First come named turns, each shown by rows before and after it. For each pair of rows after them, which turns, in which order, take the first row to the second? The first pair is done for you.
turn k615:
[ -3  24   0  -8  -9  -1 -17   2  11   8 -18  14   0  20 -24] => [  5   9 -17 -19 -21   6  16   9   1  -8  -5   7 -29  16  10]
[-27 -25 -11  17 -11  20  -6  -5  44  -5  35 -30  38 -30 -20] => [ -4 -43   8   6 -26  19  17  -6  10 -16  54 -34  21 -33   9]
[ 40 -19  60  16 -27   3 -17 -10 -29 -13  34 -32  24  -1  16] => [-21  10 -24  28  -5  10 -36   3  66  12 -11 -33  39   0 -32]
[ 11 -12  11  -4 -31   1  42  14 -17  16  -2  24  14   9  11] => [ -4   4  14   7 -23  -4  16  10   2  26 -17  31  34  13 -23]
turn k330:
[  8 -10  11  -6  29  13 -11 -19   9  -3  -9  -2 -22  -8  -9] => [  8  -8  10  -6  29  11  -8 -18   6  -5  -9   0 -21  -9  -8]
[-11   4   5  15 -21   1  -3   0 -19  12   2   2  26  -8  12] => [ -9   4   5   8 -24   5   7   0 -29  13   6   3  10  -3  24]
[ -2   5  32  20 -41  -5 -11  21   0  31  -9 -31  28   6 -37] => [-27  -5  30  42 -24 -15  -1 -12  -8   5  23   4  40 -28 -13]
[ 18 -41 -15 -24 -28  12  34  17  36  10  18 -56  25  -3  26] => [  5 -42 -12 -10 -23   8  19   9  51  12  21 -53  46 -15  15]
turn k626:
[-12  12  -6   5 -20   0   5   8  -8  11  -7   2  -8  15 -12] => [-16  12  -9   7 -20   1   4   7  -8  10  -9   6  -6  14 -15]
[ 27   9  -8 -30  42   8  11  -7 -12 -19 -10  12 -41  -4  19] => [ 36   8   2 -36  37   5   7   1 -10 -15 -15   2 -40  -2  13]
[-16   2 -24  18  13   1   2 -21  40 -15  12  -9  -2 -18  11] => [ -8  -2 -20  15   7   0  14 -25  20 -18  22  -5  -9 -20  29]
[ 32  -4 -21 -24  10 -22  -6 -29 -23  11 -17  33 -50  19  19] => [ 41  -3  -9 -31   6 -17 -11 -23 -21  16 -20  20 -52  25  13]
turn k742:
[ 31  -5  26 -27  33   5  -4 -13  26 -32   4 -41 -13 -11  -1] => [ 32  -8  25 -27  25   6  -1  -9  29 -31   8 -45 -10 -13   3]
[-34  17 -18  39 -27   8 -29  14 -14  27 -24  32  25  11 -18] => [-26   2 -11  37 -47  12 -19  22 -23  29 -14  17  32   8  -8]
[ -7  11 -26   8 -27  -9  15   0  -9  24   5  37   0  14  -6] => [ -7  12 -23   9 -32  -9  14  -1 -10  24   3  33   1  16  -7]
turn k704:
[ 67  26  33 -24  41 -23 -43   4  -7  -3 -14   4 -20  27 -24] => [ 67  29   8 -32  45 -20 -18   5 -11 -15 -14   8 -50  27  -2]
[-28   5 -23  26 -12  -6   0   5   1  21 -18  26  21  -1 -11] => [-26   9 -20  22 -11  -6  -4   2  -3  23 -20  28  19   3 -13]
[ 23  -1 -11   1 -46  21  11  32 -18 -16 -15 -25 -10  10   0] => [ 18  -8 -17  -1 -43  21  17  30 -16 -19 -12 -24 -10   6   7]

Each pair is 2 to 3 turns apart.
[ 12  18 -41 -18  18   5  39 -15  22   1 -14 -11 -32  -1   8] => [ -4  25 -40   7  30   0  17 -28  45   2 -13 -10   6 -14 -16]  k330 k330
[-24  -3  13  -9   9  -1  24 -55  19 -44  30  40  14 -12  35] => [  3 -18  18 -30 -18   9  46 -30  -1 -37  31  13 -12   7  50]  k704 k330 k704
[ 48   3  33 -24  12  -6  -8   7 -26 -16   4 -26 -43  16   8] => [ 25   1 -25 -24  16   5  16  22   6 -17  -5 -33 -61  17  14]  k615 k615
[-55  -8 -35  18 -14   4  -4  16  51  26   1   0  34 -36   1] => [-52 -12 -21  18  -7  -9  20 -12  -1   3  27  39  17 -51  40]  k704 k330
[-14   8 -10  20  22   6 -34   1  66  11 -18  -7  40   3 -59] => [-26  -7   2  30  38 -12   0 -47  12 -35  34  46  27 -36   7]  k330 k615 k615
[  0  16   7 -20   6  -8 -16   0  20   5 -23 -14   1  16 -26] => [-17  -6 -15 -15  10  -8  24 -17  13 -26   8  -1 -12 -12  19]  k330 k615
[-15   9  18  28   2 -22  -2   0  -3  22  -4   2   6   8 -25] => [ -7   1   2  18  -3 -18  27  -2 -19   7   9   8 -27   7  11]  k330 k330 k704
[ 47 -34  32 -39 -13  -3  -2   2 -38   5  17 -11  -5   6  28] => [  3 -33 -41 -28   0   1  32  -5 -12  -5  19  15 -22  -9  51]  k615 k626 k615
[  6 -23  18  11 -26  12   0  10  -7   8  12 -26  36  -6   4] => [ -3  -7   6  12 -24  12 -11  18   8  24  -5 -22  37   3 -19]  k615 k704
[ 13   2 -18   7 -53   4   1  16 -27  35   8  11   5  16  -6] => [-21  12 -33  29 -19  -9 -15 -11  -7  21  17  40  23 -11 -13]  k330 k330 k742
[-11  16  18   7   4 -14 -24 -14 -11   0  -7  22  14   0 -13] => [  2  -5 -15 -14 -20   2  23   9 -10  -8   6  -3 -24   5  24]  k615 k626 k626
[-25  -5 -19 -12   4   4   4  -4 -13 -25  -6   0 -14  -8  26] => [-16  10 -10 -17   3   8 -22   8   2  -1 -32 -13   0  13 -10]  k330 k615 k615
[ -8  11  17  22 -21  -8   1 -11 -63  21  10  48  12   1  22] => [-24  26 -38   8 -23   3  13  14 -27  41 -23  34 -17  24  10]  k615 k330 k330
[  8  24  14  21   6  -4 -23  -3   5   1 -25  27   3  -5 -22] => [ -1  -3 -33  19  -5   9  20   6  23 -18  -5  11 -15 -23  15]  k615 k704
[-25   4 -14  16 -23 -19   6 -14 -11  29   1  34  34  -9   4] => [-10  -9 -30  -3 -39  -6  34   9 -11  29   2  13   7   2  24]  k615 k330 k704
[-31 -33 -48  35 -10  -6  16   5  17 -27  23   1   4 -41   7] => [ 20 -38  33  24 -23 -17  -8   0 -33 -24  37  -7  20 -33   1]  k615 k626
[ 27 -10  31 -57 -26 -13 -24  23 -40  19 -12   0 -18  25   9] => [-15   8 -39 -47  -7  -3 -22  29  32  30 -42  -4 -22  20 -16]  k626 k615 k626
[-23  10 -24  -9  -7  -2  16   9   8   0  -4   3  -5  -4  22] => [-12   2  -6  -5 -14  -6  20   6 -12  -4   7   5  -6  -8  31]  k615 k615 k615
[ -3 -25  14  14 -31   3  -6  -4   3  -9  19 -24  47 -17   8] => [ 12 -21  13  -2 -40  10  -5  15   2   3   5 -41  33   5  -1]  k330 k330 k330
[ 27 -12  10 -21  14  -9   8 -24 -33 -27  10  -3 -24  -6  19] => [  3  26 -11 -18  32 -14 -19 -23   2  -6 -25  12 -19   8 -23]  k615 k704 k704
[-22  23   2  11   0  -5  -8 -16 -16   9  -6  34  20   1 -16] => [-23  19 -32  -2 -11   8   2  11  16  22 -22   2   7  11 -18]  k615 k330 k330
[ 23  15  58   3  50  -8 -17 -36 -31 -25  26  35   0 -10   2] => [-25  26 -34   7  61   6 -14  -8  63  -4 -13  12   2  -8 -26]  k626 k615 k704
[  4 -29 -11   2  22  11   6 -27  12 -30  16 -24  12 -30  26] => [ 40 -17   9 -31   5  13  -2  -2 -13  -4 -10 -46 -20  13  13]  k615 k330 k330
[-23  12 -21  25  22 -21 -14  11  36   9 -19   7  -5   1  -5] => [-10   8  25  33  21 -30 -24  -7  -2   2  -6  23  10  -1  -5]  k615 k615 k626
[-27 -31 -25   8 -43   6  31  37  -9  23   0 -17  22  -5  12] => [-27 -33 -13  15 -36   4  33  26 -18  19  12  -3  30 -15  19]  k704 k330 k330
[ 14 -15  25  -4 -61  -8   8  28 -24  14   9 -25  34  41  -2] => [-31 -19 -33  14 -47  -1  21  25  27   8   7 -22  45  19  -3]  k330 k615
[  0   6 -20  13 -15  23  40  18  17   8  -9 -41   9 -23   4] => [ -6  13   4  30  -6  16  10   2  18  13 -11 -28  42 -34 -19]  k330 k615 k615
[ -5 -11 -13   4 -17   6  13   4  38  30 -37  16  30   5 -38] => [-17  -4 -14  15  -3  -2  15 -20  29  14 -24  45  34  -8 -29]  k704 k704 k330
[ 15 -29   9  -2 -15 -12  21 -20 -22 -23  37 -10 -17 -11  36] => [ 16 -27  34   9 -10 -14 -24 -17  13  -8  25 -35  30 -11  -9]  k626 k330 k330
[ 22 -25 -11  -6  -9  18  14   1  26  -7  21 -39   2 -14  19] => [ 32 -12  39   6   1   3 -16 -20  -9  -6  25 -13  23 -11   3]  k615 k330 k704
